Rows swapped in pairs by one turn or mirror: which row each one swaps with:
The rows were stretched afterwards, more along some directions than others.
q663: [  4 -10  -4  -5  -5 -16  13   2  -8 -10   0 -19 -11  -5   4   6  10  -2
   4  -7   9  -3  -6   5  -5  12   2 -14  17]
q618: [ -2 -10 -12   9   1 -21   9   0 -16 -11   2   3  21  -1  10  21   5  -5
   2  -6  -2 -13  -5 -15   3   7   7   9  -4]
q451: [  0 -19  -4  16  18   1   6  -5 -26   3   1  -6  24 -14  10  29 -13 -10
   3 -14  -1 -18   1 -14 -11   4 -12  -2 -10]
q623: [  7 -10   1   2  10   3   5 -12  -7  -5 -17  -9  15 -11   2   1  -1  -5
  12  -9   9   0  -1  -2   1  11   4  -9 -17]
q214: [  4  -5   9  -8  16   8 -13   7 -26   2   2 -12  12 -11   4  18  -1 -12
   5  -7   3   0  -4  -6  10  -9  -2   2  13]
q478: [ -1 -17   7  -4   7  15   1   2 -22  -4  -6  -3  26 -22   5   5  -2  -4
  15 -10   5  -4 -10   0   0   1   4  -8 -11]
q79: [ -2  -9  -8  -4  -2 -22   0   3 -25 -15   0 -19  -2 -13   0  15   5  -5
   3 -18   6 -18   1  -1  -3  10 -10  -4  13]
q100: [ -8 -18  -2  -1   4  -1  21 -10  15  11  -6  15   9 -11  -3  -5  13  -1
  14  -4  12  -8 -15  -2 -12  12   3 -19 -18]
q768: [  1   2   7  -3  17 -15   1  -5   3   0  -5 -10  16  -5   5  -2 -12  -8
   1  -4  -2 -13  -2 -14   3   2   1  -4   4]
q645: [  8 -13   7 -14   4   7  -4 -13   1   5 -20   9  26 -16   7  13   6  -2
   5   1   8  -3 -17  -1   4  -1   3  -7  -9]
q856: [ -9 -11 -10  -3   7 -26  11  -5 -11   3   4   5   1   1   7  22  13  -4
  -2  -8  11 -12  -1  -3 -13   7   1  -2   9]
q731: [-11 -19  -2   9   4  -6  13  -3  -2  -2  -5   7   6 -21  -8  -2  -4  14
  10  -6   0 -17 -12 -14 -23   0 -11 -19 -16]
q712: [ 11 -13   0   6  -1  -3   6  -5 -13 -11  -1   6  19 -12   8   9   4  -1
   7 -12  13 -10  -5 -12  19  -2   9   8  -1]
q586: [-13 -16  12   5   2   4   2   0  -1 -11 -12  14  34 -12   0  -7  -2   9
   7  -3   8 -21 -11 -14  12   0  18   7  -4]
q434: [ -3 -16  -1   6   0   0  10   1 -12 -13   0 -10  -6  -6   1   2  -1   1
   4 -18  -3  -4  -8  -4   5   8   2   3   6]
q656: [ -9 -16   8   1   0  12  15  -7   2 -11  -7  16   6 -17  -7 -17   7   9
   1  -4 -14 -15  -8 -10  13  10  -6   2   4]
q705: [ -5 -14   5   5  -8   4   7  -3   0  -4   3  15  -7 -22 -15  -6  10  -1
   1  -5   0 -23 -13   1  -3  -5  -5  -1   8]
q910: [  3 -23 -15  13  -4  -8  18   1  -5   5   6   9  18  -5  10  22   1 -10
  11  -7  12 -12  -3  -3   7  13   7   7  -7]
q146: [-13 -30   8  -1  10   0  14   2 -20   1   3  -2   9 -10  -6  17  14 -10
   1 -11   9  -9   9  13  -3   3   3  -4   7]
q358: [ -1  -9  -9  16  -2 -14  12  -2  -1  -4   1  -4  21 -12 -10  -6 -19  11
  -4  -7  -6 -16  -5 -29  -2  -4   1  -9 -21]
q495: [ -4 -13   5  14  -5  -1  21  -8  -1  -4  11  -1  19  -4  19  -1  -5  -8
   4  -6  -8 -31  -4 -20   1   7   0  -6   2]
q993: [  3 -15  13 -11  17  10   0  -6  -3  -1   8  -1  23  -6  25   5   0 -10
  -5  -3  -5  -8 -11 -13  16  11   8   1   8]
q652: [  2 -14  -3  15  -3   7  10   2 -10  -9  -2 -11   0  -9  -2   5 -10   0
   7  -4   8   0  -3  -4   4   7  10  12 -18]
q954: [-14 -16 -12  13   5   0  13 -20   8   7  -9  29  23  -4   8   8  -5   3
  14  -5  23 -21 -11 -15  -9   9  -3   4 -18]
q339: [-17 -22 -16  12  -7 -15  16 -15   0   1  -8  24  -4 -11  -2   7  16   9
   0 -16  11 -34  -9 -11  -2  14 -18  -1 -13]
q915: [ -5 -30   0  15   6   5  13   5  -8   3  -7  36  25 -16   0   9   9  -4
   1 -18  18 -16  -2   0   8  -4  12   9   0]
q412: [ -1  -3   3 -11  19 -13 -10   4  -6  -5   6   9  -1 -13  -6   7   8   1
   0  -1  -1  -6 -14  -7  -2  -6  -6  -6  12]
q382: [ -6 -29   4   0   9  20   1   0   1  10  -7  29  25 -10   1   7   3  -3
   4   0   6 -10 -15  -4  19   5   7   6 -26]
q686: [ -7 -34   2   9  17   1   6  -5  -3   3   0   2  21  -6  19  20  12  -4
   4   1   6 -17  -7 -14  10  12  -4   2  -6]
q427: [-13 -16   8  -2   1  -5  10   8   4  -7  -3   2   6  -6  -8  -7  13   6
  -8   4  -7 -15   4   0  13   9  15   6   2]
q928: [-13 -10  -6   0   3 -24  10  -8 -14  -1   6   6   7   3  10  20  11  -4
  -2  -8  10 -14  -4  -8 -11   6   4   1   8]
q983: [  2  -2   4  10  -9 -12  -4  -6  -7 -20  -6  -6   8  -8  -7   3  -2  -2
  -3 -14  -2 -17   3  -8  14  -2   3   6   5]
q467: [-14 -15  -4   0   2  -9  10 -11  -7   7 -12   4   7 -10 -11   9   4  15
  12  -6   4 -17  -4 -10 -21   7 -20 -17  -8]
q525: [-11 -19  -4  25 -18   1  12 -10 -22 -17  -6  10  17  -7  -1   4   3  -5
   1 -26  11 -26  -1  -4   7   6  10  17  -2]
q609: [  3 -15   8   6   3  13   2  -4  -9  -1  11   6  17  -4  13  15  -6  -6
   0   8   3  -5 -12 -19  12 -10  12  14  -7]
q537: [-18 -15   7  18  -4  14  16  -7  -2 -16   3  25  21 -14   1 -14  -3   0
   1  -4  -4 -16  -7 -11  13   6   8  14   1]
q844: [  4 -28  -4   0  -3  10   8   1  -5   9 -24   2  13 -18  -5   9   9  -3
   3 -21  15 -14  14   9   2   3   0 -13  -2]
q561: [  5 -22  -3  17   1   9  13  -1  -3  -1  -8  15  21  -9  12  12  -5  -4
  -3 -11   2 -25  -4 -11  15  12  -8   7  -6]
q732: [ -5  -8  -8  11  13  -3   9  -9 -24   5  10   1  32  -7  18  26 -10 -18
   7 -17  -4 -28  -5 -22   8   2 -15  -6   5]
q722: [-10 -28   7 -10  14   0   5   0  -9  22   6  10  22   2  13  29  10 -16
  -4  -2  -1 -14   3  -1  12   7   5   0  -6]
q251: [  2 -13   2   0  13  -9   1  10  -5  -5 -14  -2  22 -13  -9   1  -1  -2
  -3  -6   6 -15   5 -11  12  -2   5  -3  10]
q378: [-10 -17   0   6  11  -9   5 -15  -4   4  -8   3  26 -11   7  22  14  -2
   3  -5   7 -28  -3  -8   2  10  -9  -9   2]
q31: [-12 -17   3   9   2 -11   9  -8 -21  -7  -3   5  20 -11  -8  12   2 -13
  11 -22   8 -23 -10  -5  -7   6  -3  10  15]
q319: [ -4 -11   3  -9  17   1   7 -25  -8   3  -2   8  13 -17  15  18  18  -3
  13  -4   4 -12 -18 -10   0  11 -25 -14  15]
q230: [ -6 -10  -7   0  10 -25  15 -10  19   9  -2  12   4   1  -3   9   9   8
   1   5   1  -5   2  -7 -14   7  -5  -8   2]
q584: [ -8 -11   7  14  -2  -6  18 -13   4 -12  -3   5  23 -11   1  -4  -5  -5
   1 -15   7 -26 -11 -13   0   6   8   2  13]
q871: [  9  -7   1  -6  12 -22  -1   1 -13  -9 -10  -8  34 -10   3  15 -13  -5
   3 -18  -3  -5   0  -8  -7   4   2  -1  17]
q449: [ -6  -5  13   1  10 -13   0 -12   6 -15  -3  18  30  -6  14   0   0   4
   5  -2  12  -4 -16 -16   3  -5   9  11  10]
q813: [  6 -23  -8  12   3   3  13  -9   1   3  -4   9  -4 -17   1   7   6  -2
   1 -17  15 -20  -9  -6   1   9  -4 -12   5]
q820: [ 15 -17   7  -5   5   1   6 -10 -18  -3 -14 -18  14 -14  17  15   7 -12
  12 -26  14  -8  -4   5  -7   7   1 -16  17]
q727: [  3 -19   2   1  23  -7   2   4  -5  -2   8   5   4 -11   4  11  10  -6
  -9   0  -6 -20 -10 -22   7   1  -8  -5   7]
q874: [  1  -9   7  -2   6   8   2  -8  -5   1 -10   8  39  -6   3   6   0 -14
   6  -9   3  -5   6   3  15   5   7   9   5]
q895: [-17 -16  -2   0   2 -11  13  -8  -3   6  -6  11   7  -9 -13   7   5  16
   6  -1   1 -17  -2 -11 -18   5 -18 -14  -8]
q290: [-15 -23  11   0  26   1  13  -4  -9   6  15  -1   8  -6   8   3   3 -10
   2  -3 -16 -16   0  -8 -13  15  -8  -7  -5]
q509: [-11 -30  15   6  18  -5  10 -15 -10   1  10  14  32 -10  16  13  -1   0
   1 -11  -8 -27 -11 -25  -3   3 -10   4   3]
q193: [  1  -7   3  16  -5   6   0   0  -4 -17 -10  17  23 -13   5 -12  -4  -5
   6 -13  14 -12 -10  -7  16  -6  14   5   2]
q796: [ -5 -23  -2 -21  22   4  -3  -6 -20  13  -9   8  11 -16   9  26  10 -11
  10 -10  13  -3  -9   8   0  11 -13 -10  -4]
q294: [-10 -25  -1   5  18 -11   1  -2 -15  -2  -1  10  16 -16  12  24  17   7
   8 -11  10 -24 -11 -10 -11   2  -2  -9   8]
q840: [  1 -12  -6  12   6   0   4  -8 -16 -20  -9  -9  10 -24   5   4  -5   2
  18 -27   0 -20  -6 -12  -1   0 -16  -7  14]
q520: [ -7  -7   2  -2   1 -10   5 -17  16   3  -4  -1  20  -3  16   6   0   3
   4   6   4 -17  -1 -20  -3   4  -9 -11  -3]
q504: [ -7 -13  -3   4  -6   7   4  -4 -20  -7   0   3  20  -9   5  12   8   4
   9  -3   0 -12   0  -6  11   6  -4   2 -15]
q375: [-12  -7 -12   6  -1 -21  14 -16   2   2   6   9   2   5   2  15  17   9
   5   8  -4 -13   4 -13  -4  12 -16  -3  -7]
q677: [ 14  -5  -4  -5   6  -2   3   3 -11  -4   7  -3  -2  -3  21  23  11 -12
   4  -4  15  -3  -9   2  14  10  -4   5  18]
q600: [  4 -23   2   3   9   0  -3 -10  -7  -1 -14  17   8  -7  -1   7   0  -1
   5 -10  13  -6 -14   0   3   6   6  10  -8]
q853: [ -7 -30   1   2  12   4   9   1 -23  10  18  -8  12 -13   3  13   1 -10
   3 -14   3  -8 -10  -6  -4   4  -1  -4  -4]
q850: [ -2 -25  -1  12  -3   8  16   0 -22  -2  -3  -2  33 -11  12  12  -3 -16
   0 -18  -4 -29   3  -4   9  12  -2  -8   1]
q296: [  5  -8   2  -6  19  -6 -11  -3 -22  -3  14   9  15  -1  21  20   3 -16
   2   0   1  -7 -11  -7  12   1   5  13   6]
q18: [-11 -11   7  -8   4  -1   6 -12  -9   4 -12   7  28  -2  -9   5   6  -2
   5  -6  -3 -10   8  -1   4   9  -7   2   1]
q333: [ -7 -26  10 -11  23  -2   2   4  -5  10  -4  17  13  -7  15  10  12  -7
   3  -8  13   1 -14   3  -8   1   8  -9  11]
q515: [ -8 -37 -15   9  -6  -2  16   2 -13   6 -11   6  22  -9   8  21   1  -2
   0 -12   5 -26   4  -6  10  19  -2  -1 -30]
q271: [ -8  -9  -4   4  -5   4   3  -3 -21  -7   4  -3  17  -6   9  11   5   4
  11  -1  -6 -14  -1 -10   7   8  -7   0 -12]
q770: [ -8  -5  14  -8  15  -4   5  -1  -6  -8   3   1  24 -17  -2 -13   2  -8
   3 -15 -16 -14  -7  -7 -13   3  -2 -14  11]
q206: [-17 -19   1  -2  10  -4   5 -14  -9   2  -6   7  15 -19  14  14  18  -1
  10 -10  -5 -32 -18 -11  -7   4 -22 -18  11]
q463: [-10 -18  -2  22 -13   3  10 -14 -14 -15  -9  10  23  -7   2   2   0  -6
   2 -22   9 -24  -2  -5   9   9   8  18  -7]
q376: [-11  -8   1 -10   3  -5  -3  -7 -20 -10   2   6  14  -8  14   8  14  -8
  -1 -15   1 -20  -8  -5  16  10  -5  12   7]
q443: [  2 -30   1  12  16   9   5  -4 -16   3   1  -7  11 -10  20  17   7 -17
   3 -17   0 -15  -1   1  11  13   1   4  -8]
q65: [  3 -28  14   1  14  20   0  -5  -6  -1  -3   6  20 -12   7   6   8 -15
   3  -4   9 -14 -17 -12  25   7   3   9  -3]
q809: [  9 -22   4  19   0  12   0 -13 -18  -4 -10   6  12 -20  -6  18  -6  -3
   4 -18  16 -16 -10 -10  -4 -13  -5   3   3]
q911: [ -9  -6   5  -6  -9   3   3  -3  -2 -13 -23   3   8 -22 -10 -15   9   4
  11 -13   4 -20 -14  -1  10  -2   0  -8  12]
q848: [  2 -14 -11  -1  13  -4  -2   0 -16 -11  -9   6   3  -9   8  14   8   2
   5 -19  13  -2  -1   5 -12   5   4   4   7]
q831: [ -2 -18  -1  -7  16  -5   7 -12  -7   0 -19  12   8 -18   2  15  14   2
   7 -14  20   7  -9   6 -12   6  -1 -12  13]
q360: [  1 -23  -3   6   8  -3  16   2 -13  -4   6   1  14 -10  16  19  14 -12
  -3 -18   5 -15  -3   1   3   9  13   0  13]
q496: [-10 -19   1  15  -3  -6  17  -5   0 -12 -10   5  29  -6  -5   2  -5   6
  -5   0  -3 -17  10 -12   8   2   8  -1 -21]
q363: [ -8 -22  -2  -8  23   2  11  -9  -2  14  -8   6  34 -11  19  17  -7  -3
  16  -7   0 -16  -8 -19   0   5 -11 -13  -4]
q342: [ -8 -16  -8  11  -5   1   5  -3  -4 -19  -9  12  -2 -17  -7  -9  -3  10
   0  -8  -6 -17  -5  -9   9   9  -9   4 -19]
q17: [ -7 -21  -3  26   1   7   6 -10   2   4  -6   9  14  -8   3  10 -10   9
   3   1  -3 -20  -9 -28   6   0 -10   2 -27]

q230 pairs with q874
q796 pairs with q342
q363 pairs with q840
q727 pairs with q65
q358 pairs with q853
q911 pairs with q206
q504 pairs with q895
q375 pairs with q18
q813 pairs with q993
q600 pairs with q296
q525 pairs with q928
q449 pairs with q915
q463 pairs with q856
q360 pairs with q584

